Questions about the array below.
1) The bottom entry of the column that holds the smallest entry?
2) The last entry in the row that holds the largest entry?
3) The second entry, reading row by row?
4) The smallest entry in the first row?
5) The entry just left of -9?
6) The entry directly above -8?
7) The entry just right of -94?
8) The entry just right of the largest entry?
[[-95  65  72 -47  79  11  28  -9 -23 -21]
 [-97 -39 -70  14 -22  -8 -94 -53  38 -41]
 [-22  93  68 -14 -20   0 -38  83  26  43]]
1) -22
2) 43
3) 65
4) -95
5) 28
6) 11
7) -53
8) 68

a =
[[ -1  -1  -1   0   0  -1  -1]
 [ -2  43   2 -15  -4  -7  41]
 [ -6 -34  -9   6  -1  -3 -33]
 [-32  12 -31  31  36 -33   4]
 [  1  -5   1  -8  -9   2  -3]
 [  0  25   2 -16 -10  -3  24]
 [-83   7 -81  71  80 -85 -11]
 [  1  60   7 -28 -14  -5  57]
 [ -4  -4  -4   7   6  -3  -4]
 [ 41   2  40 -43 -45  41  10]
 [ 19   0  19 -24 -25  19   5]
 [-10   9  -9  16  18 -11   6]
 [ -1  12   0  -8  -5  -2  12]]
Counting starts at 1.
The entry just right of the largest entry is -85
The entry just right of -25 is 19
The entry at row 3, column 1: -6
The entry in the top-left corner -> -1
The entry directly below the centre entry is -28
The entry at row 1, column 3 is -1
The entry at row 1, column 2 -> -1
Find the entry just left of 4.
A: -33
The entry in the top-right corner: -1
Find the largest entry.
A: 80
The entry directly below the smallest entry is -5
The entry directly above -24: -43
Find the bottom-right entry.
A: 12
The entry in row 2 and column 1 -> -2
Find the top entry of the column that holds the smallest entry.
A: -1
Find the entry in row 2 and column 3.
A: 2
Find the entry just left of the centre entry.
A: -81
The entry directly above -85 -> -3
Find the entry directly above the largest entry.
A: -10
The entry directly below -43 is -24
Find the entry just right of the smallest entry.
A: -11
The entry directly below -81: 7
Find the bottom-left entry.
A: -1

M =
[[-0.228 -0.550 -0.442 -0.698 -0.813 -0.585 -0.630 -0.525 -0.676 -0.550
  -0.428  1.602  1.882]
 [ 1.905 -0.640  1.860  1.012 -0.505 -0.575 -0.700 -0.646 -0.566 -0.640
  -0.603 -0.644 -0.377]
 [-0.677 -0.690 -0.727 -0.549 -0.048  2.690  1.002 -0.606 -0.437 -0.690
  -0.607 -0.625 -0.521]
 [-0.713 -0.607 -0.707 -1.829  0.421  2.883  0.282 -0.703 -0.423 -0.607
  -0.616 -0.627 -0.519]
 [ 2.423 -0.527 -0.343  0.425 -0.732 -0.484 -0.717 -0.592 -0.601 -0.527
  -0.484 -0.521  1.410]
 [-0.559 -0.403  1.032 -1.161  2.723  0.028 -0.447 -0.545 -0.583 -0.403
  -0.615 -0.527 -0.401]
 [-0.478 -0.111 -0.501  0.887 -0.760 -0.490 -0.589 -0.681 -0.665 -0.111
   2.401  1.294 -0.611]
 [ 0.006 -0.612 -0.410 -0.727 -0.829 -0.673 -0.691 -0.632 -0.663 -0.612
  -0.514  0.763  2.551]
 [-0.494 -0.519 -0.547 -1.391 -0.607 -0.686 -0.547 -0.616 -0.603 -0.519
   0.403  2.837 -0.065]]
The third entry in reading order? -0.442
The entry just right of -0.525 -> -0.676
The 2nd largest entry? 2.837
The entry just left of -1.161: 1.032
The entry just right of -0.228? -0.550
The entry just left of -0.627? -0.616
The minimum: -1.829
The entry just left of 1.012: 1.860
The entry just right of the smallest entry? 0.421
The entry just left of the smallest entry: -0.707
The largest entry? 2.883
The fifth entry in reading order? -0.813
The entry just left of the centre entry is -0.484
The first entry in reading order -> -0.228
The entry just right of the largest entry? 0.282
The 4th entry in reading order? -0.698
The 3rd smallest entry? -1.161
The entry just right of 2.723? 0.028
